128 stands for zero in the data rows.
Some points, one per row:
[119 141 116 102  97 116 114  92]
[ 75 151  66  72 101 158 124   8]
[155  98  40 189 109 144  96 111]
[209 119 203 123 146  82 128   0]
[134 160 103 121  93 104 133  12]
[152 124  75  95  80 118  82 187]
[135 152 167 104 109  78 151 217]
[161 126 101  96 115 123 120   0]
[169 154 161  99 148  76 153 124]
[166 177 180 117 151  84 146  70]
[ 53  95 127 175 113 183 123 255]
[104 111 116 197 159 164 142 195]
[ 79 105  83 124 142 207 115 255]
[111 150 190  57 129  58 147 156]
[151 170 135  92 127  76 139 153]
[155 190 216  79 166  94 140  37]
[122 115 130 177 156 152 140 155]
[174 106  88 177 154 146 112 226]
[149 129  91 141 122  88 116   8]
[ 73 102 129 143 106 168 120 255]
[122 135 150  96 134 130 138   0]
Here are 12 more points, each followed by its number:
[110 154 174 112 108  83 159 144] 0
[117 153 182  72 136  80 149  81] 1
[209 168 188  39 101  11 128 197] 2
[ 92 146 150 122 149 132 131   0] 3
[ 36  91 129 169 107 188 118 255] 4
[169 106 102 178 122 124 136 102] 5
[ 96 110 102 200 148 176 121 172] 6
[140 143 123  74 141 157 129  90] 7
[ 60 100 164 123 132 194 114 255] 8
[150 134 106 121 122  84 117  27] 9
[168 118  95  97 111 129 119   0] 10
[125 117  62 123 115 170 113 241] 11
Which of these numbered points is nearest to each point below, looking only along the 2 directions in which the first points spread most? Its number follows each.
[ 86 125 151 166 154 158 141 255] > 8
[ 44  97 121 182 163 214 121 255] > 4
[142 111 145 139  95  94 115  12] > 3
[101 116 134 163 126 155 129 255] > 8
[141 116 127 101 161 162 133  40] > 9
[128 172 109 113  93  91 128   0] > 3
Here are 12 other points, each followed by its number:
[ 97 139 133 119 124 150 149 151] 0
[128 160 160  95 105  66 134 175] 1
[163  90  37 172  96 116 101   0] 2
[207 177 194  65 112  26 142 120] 3
[154 163 172 129 145  95 146  98] 4
[171 176 221  66 115  49 155 207] 5
[226 108 201 140 153  90 126   0] 6
[140  97 112 147 134 160 118  36] 7
[125 107 135 148 135 147 114  10] 8
[128 169 117 106 100  95 131   0] 9
[132 170 197  78 173  91 160 108] 10
[156 100  84 186 137 137 104  50] 11
Which of these numbered points is nearest to each point below, looking only along the 2 directions in which the first points spread most? Its number follows each.
[137  96 132 162 137 148 107  20] > 8
[134 107 110 137 137 157 120  33] > 7
[183 117 104 159 113 108 136  94] > 7
[144 112 135 121 192 158 123   0] > 8
[233 171 166 104 141  77 131  51] > 6
[ 96 158 156 106 155 134 133   0] > 9
